Each row is where one point has got to under a steady rotation. How many ticks took it there?
The counts run from 0 to 355.
[ 26 -23 -39 -14  -2  35  -1 -25  25  -9  -5   8   0  30  -7  13  -2  28
  20   2 -11 -48  15 -27  -4  11  -7  -1  25  18 -28  23   0  40  12  13
  34   6   3   9   0  10  -5 -27]
312
[ 49   5 -24 -24  27  -3  29 -13  17  20 -15  31 -36   0  15 -14 -12   0
 -18  -2 -19 -12  -4 -19 -26 -14  -3 -28  22  32   9  25 -24   1 -26  10
   3   5 -24  17 -26 -20   2  -8]
155
[-25  -7   2  -2  15 -12 -14   1 -21  10 -18  14 -19 -41  19  -6   4 -17
 -11  20  49 -24  24   8 -25  12   1   8  -9  12 -44 -39 -15 -19  -3 -21
 -12   2 -19  36  -9 -11  22 -35]
353
[-24 -29 -29  17  -5  -8  32 -10 -18  -6 -14  15  22 -15 -10 -12 -15 -12
   4  -1  34   5  10  -7 -50   7  22  -7  18 -37 -35 -40  -7 -31 -13 -11
  14  -9 -30  -2  10 -17 -18 -13]
277
[ 37 -17  -2  28 -36  -5  -8 -18  20  -5  12  32   1  29  14  10   6   4
  12  21  50  -7   8   3   6   8  12  -3   9 -22 -21   8 -13  25 -26   9
   5 -24 -30 -38 -18 -32  24   2]
241
[-10  -1 -49  13  -5   2  -4 -28 -11 -27 -17  -5   9  15  25  -4 -12  15
  14  14  37 -15  48  -6   3  25 -20  13  20  -3 -43 -45   0   9  22 -11
  -7 -24   5   6   5  19   2 -17]
258
[ 18   5 -32  -7  -9  11   5  32  24   1 -18  33  15  -2 -17 -34   5   4
  -3   1  -5  -8 -10  -9  24   4  -1 -23  52 -14  13  17 -31  12  12  46
  16 -29  13  -9 -19 -14 -36 -10]
41
[ 29  -4 -16  27  29 -27  26 -15  -9   5   6  12 -35 -13   6 -23  -8 -17
 -40  -9  31  37  17  11 -33 -16 -13 -29   0 -15 -10 -14 -11 -14 -29  -3
 -22 -21 -39   8 -12 -23  20  -2]
3
[-30 -33 -58  30   6  25  19  20  -7  -1   1 -10  22 -42 -21  -3   4 -10
   3  16  24  -7  13   8  -7  -8 -21  13   7  -8  -7 -24   7  -7  30  26
  20 -21  17  13  35   0 -25 -14]
197
[  6 -43 -10   4   7 -11  11 -27  -2  14   6   1  -3 -29  16  23   5 -11
  -7   7  15  -7  17  -9 -48  11 -17  19  10  -1 -61  -9  23  -5  -9 -24
   1   9 -50  30   3   8  13 -22]
145
[ 25   1 -28 -23  27  16   4  -9  -4  31 -14  -6  -4 -48  15 -19   0 -15
 -26  -4  -5 -15   6 -12 -33  -9 -22   2  23  42   1 -25 -16 -37   0   7
   4   4 -11  37  -7   6  -6 -25]
287
[  5  -6 -15 -12  49 -37 -20  20   9 -19 -15  30 -16  -8  -1  -4  21 -16
   1   0  18  15  21  -1 -11  -2 -30 -10  38 -17 -52  -6  -4  -1  32   1
 -18 -22 -16  18 -25  25  13 -39]
57
[  9  -6  -8  13 -25   9 -12 -27   4  32 -16  14   4 -22  16 -29   4  30
 -49  19  18 -23 -18 -10  38  17   7   4   6  -1 -12   4 -45  11 -30   7
  -4 -14 -14  32 -33 -28  -8  -6]
19
[ 32  24 -36 -17  -1  38  22 -14  26   0 -21  26 -16  16   9 -21 -17  -6
  -2  18   8 -26  12   6  20  -2   0 -24   9  30  36   1  -9  21  -7  39
  26   3  27  19 -21 -40  -5   2]
100
[-15 -12 -10 -18  26 -34   4  28  23   9  -3  59  -9 -42   2  -9   0 -17
 -12  18   1  21 -15   7   7 -23   1  -5  11 -24 -17  32 -27 -21  12  19
  -5   4 -17  14 -26 -30 -16 -12]
209
[ 37  -5  -4  11 -26   5  13  -4   4   9   6  33  -5   7   0 -12 -12  -1
 -16  19  32   7   3  22  10  20   8  -9  -8 -38   1   5  -6  13 -39  33
   5 -10  -5 -16 -30 -59   4 -12]
95
[ 50  -1 -42  25  -7  32  19  -8   6  -7   6   4  -3  25  -6 -18 -18 -14
 -13  -8  27  27  20  15   9  -2 -18 -30   9 -27  18 -15   8  25 -16  43
  19 -29  17 -18  -8 -26   7  -5]
248
[-20 -20 -48  29 -19 -18  36  17   9 -20   4   7  13  -5  -2   4   5 -34
  35   9  41  -2  15   7 -25 -18   8  -4  24 -26 -16 -15  -2  -8  12   6
  11 -23 -18 -30  20   9  -9  16]
124
[ 33  10 -25  -5 -22   7   2   9  13  34 -20  27  -9 -26  37 -24   0  24
 -32  33 -12 -14   5   0  31  27 -15   8  30  24  13  20 -23   8 -10  23
 -13  -9  -5  22 -34 -24 -13   3]
23
[ -4 -28 -14  24  24 -12 -36  12  -5 -14  -2   4   3 -14  -8  -4  30 -19
   1  -2  45  -1  18  -1  -9  -7 -16  -1  22 -19 -55 -31 -11   5  24   1
 -10 -41 -22  -4   2  31  20 -33]
54
[ 25  -6 -52  15 -19  13  14  33  21  13  -3  18 -12  -4  25   1  15   6
   3  40  -2 -19  12  13  20   8 -17  15  28   6  12  45  -3  44   8  39
 -13 -20   3  -2  -7 -15 -13  25]
176
[ 54 -27 -48  27 -24  37   5  -2   1  -4  27 -14   8   4 -14   9  -1  10
   7   0   2 -26   7 -14 -40  -4  -6 -10  15   2 -10  10  12  26 -14  21
  34 -19  -5 -32  16 -13  -3 -21]
310
[ -4 -35   2  34  13 -34  15 -27   7  16  10  14 -12 -13  11  -9   3 -12
 -45   0  50  32  -5   6   3 -16   0  -9 -13 -27 -20   1 -15  -1 -27   5
 -11 -21 -41  20 -20 -15  14   6]
0
[  0  -1 -29  22  26 -12  25  16  -4   7 -10  -7 -10 -23  14 -14   6 -31
 -31   8  43  35  34  30   6   2 -30 -16  11 -23   0 -29  11   0  -2  26
 -23 -26   1  25 -11  -3   7   1]
266
[-32  -7 -44 -23   8 -20  36 -12  26 -30 -21  28  13  18   1   8 -11 -22
  41  -2  25 -12  23 -12 -24   5  15 -10  44 -14 -34 -17  -8  -4  21  -7
  15   3 -13   5   4  17 -13 -10]
126
[-20  -5 -24  -5  17 -24  18   0  19   2 -26  21   1  -6  16 -11   3  -5
 -21  19  30  24  15  11  53  16 -16   8  26 -31 -13   2  -1  15  16  28
 -30  -7   3  44 -26   3 -13   9]
264
[ 17 -36  14  16   0 -23  16 -16  21  34  11  21 -12 -10   1  -6  11 -20
 -43  -3  38  11 -28  -3  -4  -7  18 -10   0 -21 -22  22 -13   3 -40  12
  -6  -6 -49  18 -27 -25  10  -1]
150
[ 55  -9 -39  36 -19  18   5  36  -7  12   8  -4 -17 -18  22  -2  12   4
 -12  27   8  -3  25  15  -3  14 -26   8  15  -5   3   6  11  37   6  32
 -20 -39  -2 -22  -2 -14   7   8]
175
[ 21 -15  -7  34 -27  18 -13 -23 -18  29  -3  -7   4 -22   8 -34  -8  25
 -53  -1  39 -13  -2  -7   0  24   6  -5  -5  -8 -21 -24 -24  -2 -35  12
   7 -27 -23  10 -15 -26   2 -19]
18
[ 20 -15 -27  -5  57 -19  22  25   4  -9   4  19 -23 -23 -10   8   9 -31
  -5  -9  -2  28  31  17 -34 -17 -30 -16  19 -21 -22   4  16  -2  20  17
  -7 -12 -10  20  -6   3  10 -30]
61
[  9 -30 -17   3   8  15  14 -21   9  35  17  17 -19 -44  16   0 -16   8
 -38  25  -3   1  -3   1  24 -29 -28  19 -20   9  10  34  -4   4   0  25
  10  12  -9  30  -6 -39  -8  -8]
81
[-15 -25 -37   3 -14  20  46 -46  11  17 -13  21   1   3  15  -8 -31  30
 -18   9  -2 -31  -6 -20 -16   9  25  13  -1  11 -11  21 -11  15 -17   0
  21  24 -18  29   5 -31 -27   6]
12
[ 44   0   6 -14  39 -14  10 -18  11  22  -7  17 -40  -3  15 -11   2 -15
 -33 -15  13   6  11  -3 -33   5  -1 -36  14  15 -19   0 -12  -1 -40   0
 -12   0 -30  31 -32 -10  26 -19]
152
[-19 -11 -62  -3  36  25  16  17 -17  -9  -1  -3   5 -31 -14  -9  -9  -6
  11   4  10  -8  37  12 -23  -3 -38   1  15   5 -13 -28  15  -8  46  20
  14  -9  20  25  19   7 -17 -28]
196
[ 47   2 -28  30 -17  13 -22  16  12  23  -1  10  -8 -12  16 -21  14  22
 -34  30  16  -9  -1   4  34   9 -18   5  18  -2   4  17 -21  28  -8  35
 -17 -43  -2  -8 -20 -15   0   4]
172
